In the data rows, 128 means zero.
Here are some rows, each followed by its group. Groups can overlap.
[108 135  94 169 162 100 162 135 149 168 155 101 177 148  86 144 148 105
 148 101  81 162 101 148 135 101 146 145 141 148 102 108] Q797
[115 121 155 108  88 170 137 135  95  94  87 115 103 115 145 147  74 153
 141 142 148  94 175  81 148 155 145 140  81 125 180 148] Q446
[162 148 148 108 142 117 143 135 149 108 141 169 106 108 158 144 155 146
 141 148 155 115 101 142 148 141 140 149 148 135 149 148] Q589
[135 141 114 142 155 100  90 141 141 168 162 101 154 121 107 143 155 134
 135 128 115 168 101 135 148 141 146 144 141 170 137 135] Q797
[ 88 135  81 182 162  97 124 121 125 168 162  67 178 175  91 120 155  85
 135  81  74 168 101 142 114 101 118 132 141 117 123  81] Q765
[155 141 155 108  95 172 180 115 144  94  87 162 103 115 161 149  94 151
 135 148 155  94 162 135 148 155 156 148 141 147 144 148] Q291
[162 148 148 108  88 173 146 121 147  94  87 142 103 108 157 145  94 148
 128 148 155  94 168 148 148 155 137 151 148 126 150 142] Q291
[162 121 155 108  95 159 148 135 137  94  94 155 102 108 160 144 121 149
 128 148 155  88 148 142 142 148 144 151 148 124 155 148] Q291
[155 148 148 101  88 169 123 135 145  94  87 135 105 108 158 138  81 150
 135 148 148 101 175 128 142 175 142 154 135 115 141 155] Q446
[ 81 148  67 176 162  98 118 155 132 168 162 142 178 189  81  79 148  64
 121  67  74 168 108 148  74 141  83  89 155 141 127  61] Q578
[108 135  87 169 162  96 152 141 144 161 162 128 179 155  82 149 155 105
 128  88  81 168 101 135 135 168 150 141 141 145 146 115] Q797
[155 141 148 101 115 132 139 161 135  94 114 135 105 108 152 146 141 153
 141 148 155 101 128 135 142  87 146 152 148 108 137 148] Q90
[162 141 148 101  88 167 139 155 138  94  87 121 106 108 161 146  88 149
 141 148 155  94 168 142 148  81 150 147 141 137 124 148] Q446
[162 135 148 108  88 157 144 135 143 101  94 155 108 108 162 142 115 144
 141 155 155  94 148 148 142  87 151 147 155 127  81 148] Q291
[162 135 148 108  88 168 154 128 151  94  87 101 106 108 155 149 101 152
 141 148 148  94 162 142 142 121 145 147 141 150 111 148] Q291
[168  40 188 115 128 113 255 101 173 115 121 255  62 101 172 184 108 125
 201 142 182 135 121 155 114 255 107 161 141 255  45 155] Q90
[155 135 148 108 101 143 164 121 137  94 101 108 101 115 158 142 128 146
 155 148 148  94 142 142 142 141 142 152 141 113 118 148] Q90
[115 121 155 108  88 171 161 128  89 101  94 155 110 108 142 142  67 148
 135 148 155 101 175  68 142 135 137 141  88 144 151 155] Q446
[155 135 148 108 155 100 112 135 144 128 148 115 104 108 159 143 148 150
 135 148 155 121 101 148 142  94 141 144 141 127 150 148] Q589
[ 81 135  81 182 155  91 104 155 153 168 155 142 178 189  89  60 148  67
  61  74  74 168 101 135  54 114  51  60 115 136 138  61] Q578
[148 148 148 101  88 169 115 121 142 101  87 155 105 108 158 142  81 147
 161 148 155 101 175 121 148 101 145 146 115 144 158 148] Q446
[121 135  94 162 155 102 105 121 138 161 162 128 172 142  85 141 155 108
 135 108  94 168 101 135 142 162 142 149 141 106  97 115] Q797
[ 81 135  74 182 155 100 141 121 134 168 162  94 174 182  78  84 155  66
  81  74  81 168 108 142  67 101  71  81 148 138 147  74] Q578
[162 155 155 101  88 169  84 135 142  94  94  88 104 108 159 143 101 150
 128 148 148  94 162 142 142 135 144 151 148 124 145 155] Q291
[ 88 135  81 176 155  99 116 121 141 168 155 135 169 162  85 135 148  89
 128  88  81 162 101 135 108 135 135 151 135 159 155  88] Q765
[142 141 121 135 162 105 166 148 139 161 155 142 146 108 115 141 148 136
 135 142 115 168 101 148 142 128 148 150 141 148  82 142] Q797
[ 81 128  74 176 155  99 124 148 143 161 162  94 172 189  86  55 155  74
  68  67  81 168 108 142  60 108  56  65 141 116  97  67] Q578
[101  53 148 101  88 170  96  54  63  94  94 121 108 101 123 148  67 143
 128 148 148  94 175  61 148 114 145 122  47 138 102 142] Q399
[115 101 148 101  88 175 149 135  86  94  87  94 104 108 137 142  74 150
 128 148 148  94 175  68 142 121 151 137  74 123 133 148] Q399
[ 81 148  81 176 162  96 125 135 139 168 162 135 173 189  84  83 155  68
 121  67  81 168  95 142  81 114  86  97 141 139 124  67] Q578
[ 94  26 148 101  88 171 136  34  34  94  94 128 103 108 118 136  74 148
 141 148 155 101 175  47 148 162 142  99  47  43 113 148] Q399
[155 135 148 108  81 166 117 155 148  94  87 135 101 108 161 141  88 154
 161 148 155 101 175 135 148 114 143 146 135 140 137 148] Q446
[101 135  81 182 162 100 147 148 140 161 162  94 176 162  85 126 155  88
 141  88  74 168 101 142 121 155 136 145 148 149 130  94] Q765
[ 81  26 148 101  88 173 147  21  30 101  87 128 105 108 111 144  67 150
 141 148 155  94 182  27 142 121 142  90  34  45  89 148] Q399
[162 121 148 101 155  99 119 135 127 128 155 155 103 108 157 141 155 153
 148 142 148 135 101 148 142 141 141 137 155 114 123 148] Q589
[135 141 114 149 155  98 104 148 139 168 155  94 154 128  97 141 148 134
 141 128 101 168 101 142 142 141 141 147 148 117 111 128] Q797
[115  94 148 101  88 172 140 121  78  94  87 155 105 108 133 146  74 147
 141 148 148  94 175  61 142 162 145 125  74 143 140 155] Q399
[135 141 114 149 155  97 144 168 134 168 155 128 158 121 106 141 148 128
 141 128 108 162 101 148 142 121 149 142 141 128 119 142] Q797
[162 148 148 101  95 151 145 135 146  94  94 121 104 115 156 136 128 149
 135 155 155  94 142 148 142 114 144 154 141 152 126 155] Q291
[ 88 148  81 182 155  94  95 141 149 168 155 142 172 189  82  65 148  74
  88  74  81 168 101 142  67 101  71  84 141 138 154  67] Q578
[148 148 121 135 155 100 111 141 133 168 155 108 146 108 111 146 148 148
 128 135 121 168 101 142 148 101 143 151 135 129 149 142] Q797
[155 135 155 101 121 138 131 135 136  94 114 108 105 108 159 148 141 149
 135 148 155  94 128 142 148  94 144 151 141 150 119 142] Q90
[142 148 148 101  88 169 125 141 153  94  87 189 105 101 160 140  74 149
 148 148 155  94 175 115 148 108 143 138 108 149 144 148] Q446
[ 81   0 148 101  88 164  72   0  13  94  81 108 105 108 107 145  74 153
 121 148 155  94 182  34 142 128 135  93  40  26  52 148] Q399
[135 141 161 101  81 171 193 121 136  94  87 135 104 101 160 148  74 152
 155 148 148  94 175 115 148 121 146 150 121  93 149 155] Q446
[162 128 148 101  88 163 132 135 143  94  94 148 104 108 158 150 108 145
 135 148 155  94 155 135 142 148 144 145 148 127 141 155] Q291
[155 141 155 101  88 172 131 161 136 101  87 121 104 115 159 142  88 140
 148 148 148 101 175 142 142 114 138 143 141 122 123 148] Q446
[121 114 148 101  88 169 102 121 100  94  87 162 104 108 146 143  74 144
 128 148 155  94 182  88 148 121 132 154  81 121 165 148] Q446
[155 148 155 101 155 102 155 141 127 148 162 175 108 108 152 145 148 153
 135 148 155 142 108 142 142 148 145 155 148 125 125 142] Q589
[128 121 148 108  88 172 123 121 111  94  94 121 102 108 148 139  81 147
 141 155 148  94 175  88 148 135 143 159  94 115 114 148] Q446
[162 135 148 101 108 147 139 141 142  94 101 135 101 108 157 152 128 150
 135 155 148  94 135 135 148 121 146 149 148 150 134 148] Q90
[155 128 148 108 155  99 119 148 147 121 155 108 108 108 162 142 155 149
 148 148 148 135 108 135 142 189 139 151 141 104 127 142] Q589
[ 81 135  74 182 162  97 106 141 128 168 155  94 174 189  86  82 155  68
  94  67  81 168  95 135  74 135  75  85 148 139 151  74] Q578
[142 148 114 142 155  98 188 128 150 168 155 148 150 115 112 146 155 138
 141 135 115 168 101 142 142 148 146 145 141 146 130 142] Q797
[128 135 108 155 162 101  89 135 126 168 155 108 164 135  93 141 155 113
 141 115  94 162 101 148 148 135 150 149 141 134 151 128] Q797
[142 128 114 155 155  97 137 148 141 168 162  88 156 128 105 139 148 133
 135 121 108 168 101 142 135 155 146 144 155 150 139 128] Q797
[135 141 114 142 155 103 114 121 137 168 162 148 156 121 101 145 148 132
 135 121 101 168 101 142 148 141 145 144 148 130 151 135] Q797
[ 94  33 155 101  88 168 153  75  37  94  87 128 103 108 118 140  81 149
 148 148 148  94 175  34 142 121 140  94  54  89 131 142] Q399
[162 141 155 101 142 113 137 135 142 121 141 142 107 108 158 145 148 156
 141 155 155 121 101 148 142 162 144 151 148 149 139 148] Q589
[155 121 148 108 121 124  81 148 137 108 128 169 107 108 158 144 148 147
 141 142 148 101 115 142 142 114 144 148 141 113 110 148] Q90
[ 94  33 148 108  88 173 117  21  31 101  87 101 101 108 114 142  67 143
 148 148 148 101 175  27 142 114 148  94  34  38 139 148] Q399
[ 81 135  67 176 155  99 131 135 141 168 162  88 175 189  89  76 155  64
  94  74  81 162 101 142  74 121  70  72 141 119 117  67] Q578
[162 141 148 101  88 168 130 121 137  94  94 148 105 115 158 141  88 147
 141 148 148  88 175 142 148 128 147 149 141 133 159 155] Q291
[ 81 148  74 182 155 103 137 135 129 168 155 148 172 189  87  70 155  76
  81  67  81 168 108 135  67 148  74  84 155 160  96  67] Q578
[135 128 108 155 155 100  81 135 142 161 162 115 165 128 103 153 155 125
 141 121 108 168 101 135 142 121 146 143 141 115 152 128] Q797
[121 148  94 162 155  99 180 141 139 161 162 108 180 142  87 141 162 110
 141 108  88 168  95 142 142 148 144 140 148 128 137 115] Q797
[ 81 148  74 182 155  97 118 135 143 168 162 128 175 189  89  67 155  67
  74  67  74 168 101 135  60 114  67  75 141 127 114  67] Q578
[162 141 155 101 155 100 161 121 143 135 155 148 103 108 154 142 155 147
 155 142 148 135 101 142 148 121 139 152 135 148 126 155] Q589
[ 81 141  81 176 162  99 128 148 130 168 162 195 175 189  86  86 155  74
 101  74  81 168 101 142  74 148  72  99 141 118  64  67] Q578
[162 148 148 108  88 163 163 121 143 101  87 115 101 108 159 146 108 155
 148 155 148  94 148 142 142 135 147 151 141 135 185 148] Q291
[162 135 155 108 128 126 112 128 139 101 121 169 105 108 153 147 148 150
 155 155 155  94 115 142 148 175 144 148 135 150  87 148] Q90
[ 81 135  81 182 162 100 181 135 141 168 162 135 176 189  89  90 155  70
 141  67  88 168  95 142  81 108  99 104 141 118 145  67] Q765
[101  87 148 108  88 171  99 115  71  94  87 108 102 108 129 142  74 145
 141 148 148  88 168  61 148 162 142 121  61 128 102 148] Q399
[155 128 148 108 142 109 147 141 140 121 141 135  99 115 157 154 155 153
 135 155 148 128  95 142 142 128 139 146 141 132 146 155] Q589
[ 81 135  74 182 162  97 147 141 139 168 155 115 174 189  84  66 155  70
  81  74  81 168 101 148  54  94  67  72 135 142 130  67] Q578
[115 148  94 162 155  99 109 141 134 161 162 121 172 142  84 145 155 111
 148 108  88 168 108 142 135 121 137 156 141 135 101 115] Q797
[155 141 155 101 135 119 147 121 136 108 128  88 106 108 152 144 155 145
 135 148 148 108 108 135 148 121 145 144 148 146 107 155] Q90
[115 121  94 169 155  99 132 128 134 168 162  88 173 142  87 137 155 106
 148 108  94 162 101 142 142 128 140 149 148 147 113 115] Q797
[108  87 148 101  95 176  84 115  91  94  87 135 102 108 133 137  74 144
 141 148 155  94 182  68 148 108 145 128  74 104 104 155] Q399
[162 162 155 101  88 163 106 148 136  94  94 142 102 108 162 144 108 150
 128 148 155 101 162 148 142 108 140 151 141 160  92 148] Q291
[155 155 148 101 101 145 138 135 134 101 101 121 105 108 157 140 121 147
 128 148 155  94 135 142 142 128 146 147 135 149 145 148] Q90
[ 94  60 148 101  88 170 118  61  34 101  87 121 105 108 126 145  74 147
 141 148 155 101 175  47 142 155 149 106  40 138 151 142] Q399
[142 128 155 108  88 173 146 155 138  94  87 169 103 108 156 148  74 150
 148 148 155 101 175 121 142 148 143 147 135 149 102 148] Q446
[ 81 141  74 176 162  99 139 128 134 168 155  94 175 189  82  76 155  68
 135  67  81 162 101 142  74 148  78  88 148 140 135  67] Q578
[162 128 155 108 135 118 114 128 139 108 135 162 101 115 162 148 155 147
 128 148 148 108 108 142 142 148 149 149 141 142 118 142] Q90
[ 81 141  74 182 162  99 153 135 138 168 155  88 177 189  87  62 155  71
  61  67  81 168 101 135  54 155  59  72 141 114 149  74] Q578
[155 135 155 108  95 159 118 141 146  94  87 148 109 108 159 142 115 154
 135 148 155 101 148 135 148 114 138 149 141 125 126 148] Q291
[155 148 148 101 115 130 119 135 143  94 121  67 105 108 158 146 141 154
 141 148 155  94 115 135 142 128 144 149 141 122 163 155] Q90
[155 135 148 108  95 172 136 135 150 101  87  88 104 101 155 141 101 149
 141 155 155 101 162 142 148 121 145 140 141 120 121 155] Q291
[155 135 155 101 142 110 142 128 142 115 135 155 107 101 159 143 155 151
 128 148 155 115 101 142 148 128 143 142 141 126 137 148] Q589
Which 3 groups are nearest to each row below, nearest first, going by the distance to the group's nearest row?
[162 128 155 108 128 121 120 115 131 101 121 108  96 108 158 137 155 146
 155 148 155 101 115 148 148 108 148 151 155 147  79 142] >> Q90 Q291 Q589
[135 128 155 108  95 171 141 135 131  94  87 162 102 108 159 146  81 142
 141 148 148  94 175 101 142 141 141 149 108 104 120 148] >> Q446 Q291 Q399
[155 135 155 108 108 143 148 128 145  94 108 121 104 108 153 139 128 150
 148 148 155  94 128 135 142 121 145 147 135 113 100 148] >> Q90 Q291 Q446
[ 94  33 148 101  88 169 148  41  37  94  87 121 103 108 122 141  81 149
 148 148 155 101 182  41 148 121 147 101  40  72 158 148] >> Q399 Q446 Q291
[155 141 148 101  95 159 120 141 133  94  87 115 104 101 158 140 115 151
 141 148 148  88 155 148 135 148 147 152 135 141 125 148] >> Q90 Q291 Q446
[162 135 148 101 101 151 126 121 128  94  94 135 104 101 161 145 128 147
 135 148 148  94 142 148 148 121 136 138 155 128 178 148] >> Q291 Q90 Q446
[155 135 155 108 101 155 136 148 152  94  94 128 104 115 157 136 121 149
 135 142 148  94 142 142 142 128 143 143 148 136 121 148] >> Q90 Q291 Q446
[128 141 108 149 162  96 132 128 128 161 162  88 163 128  96 142 148 121
 148 128 108 162 101 142 142 141 146 141 148 157 131 128] >> Q797 Q765 Q589
[162 128 148 101 108 142 143 108 137  94 108 128 108 108 155 143 121 147
 148 148 148  94 135 142 142 101 139 151 141 116 169 148] >> Q90 Q291 Q446
Which 4 groups are nearest to each row below, nearest first, going by the distance to the group's nearest row?
[ 81  26 155 108  88 174 139   8  30  94  87 115 103 108 112 142  74 147
 128 148 148  94 175  34 148 155 143  86  34  40  99 148] >> Q399 Q446 Q90 Q291
[101  60 148 108  88 172 111  95  62 101  87 108 103 108 129 139  74 150
 168 148 148  94 175  61 142 148 136 112  61 133 112 155] >> Q399 Q446 Q291 Q90
[ 81 135  81 176 162  97  67 135 119 161 162 128 173 189  87  50 148  72
  14  74  88 162  95 135  54 101  50  52 121 137  83  67] >> Q578 Q765 Q797 Q589
[155 135 148 101 142 104 155 141 131 121 135 101 105 108 164 145 148 147
 141 155 155 115 108 148 148  87 139 146 148 120 120 148] >> Q90 Q589 Q291 Q797
[ 74 141  81 182 155  98 107 135 149 161 162 148 176 182  81  77 155  64
 114  67  81 168 101 148  74 141  82  91 141 160 129  67] >> Q578 Q765 Q797 Q589
Which 4 groups are nearest to each row below, nearest first, going by the average distance to the group's rows?
[162 141 148 108 155 101 121 135 137 128 148  94 101 115 156 150 148 146
 155 148 148 128 101 135 135 114 134 141 148 184 204 148] >> Q589 Q90 Q291 Q797
[155 141 155 101 142 111 118 121 136 115 135 101 100 101 148 145 155 150
 155 155 148 121 101 142 142 128 139 149 141 118 124 148] >> Q589 Q90 Q291 Q797
[155 141 155 108 155  97 129 121 132 128 155 101 104 108 159 143 148 152
 148 148 148 135 101 148 142 168 134 142 141 120  96 148] >> Q589 Q90 Q797 Q291
[ 81   6 155 108  88 173 148   1   7  94  87 195 103 108 110 142  74 145
 121 142 148 101 182  27 142  74 144  81  34   0 102 148] >> Q399 Q446 Q291 Q90
[162 135 155 108 162 104 147 148 137 141 162  67 103 108 152 145 148 152
 121 148 155 142 101 142 142 114 143 147 135 102 182 148] >> Q589 Q90 Q797 Q291
[155 128 155 101  88 173 126 155 134 101  87 135 106 108 159 140  81 151
 148 148 155  94 175 121 142 108 146 147 128 153 114 148] >> Q446 Q291 Q90 Q589
[115 128 101 162 162 100  99 128 131 161 162  54 175 142  88 147 148 109
 148 101  88 168 101 142 135 121 153 146 148 163 139 115] >> Q797 Q765 Q578 Q589
[162 148 155 101 142 115 109 148 126 115 135 108 105 101 158 140 148 150
 128 155 148 115 101 142 142 108 140 151 148 139 144 142] >> Q589 Q90 Q291 Q446
[155 121 155 101 155 100  82 108 138 128 155  88 108 108 156 145 148 146
 121 148 148 135 101 142 142 135 143 150 141 146 124 148] >> Q589 Q90 Q797 Q291
Which 3 groups are nearest to each row below, nearest first, going by the average distance to the group's rows?
[108 148  87 169 155  97 122 141 139 168 155 108 178 155  85 145 148 101
 141 101  81 168 101 142 128 114 143 142 141 127 144 108] >> Q765 Q797 Q578
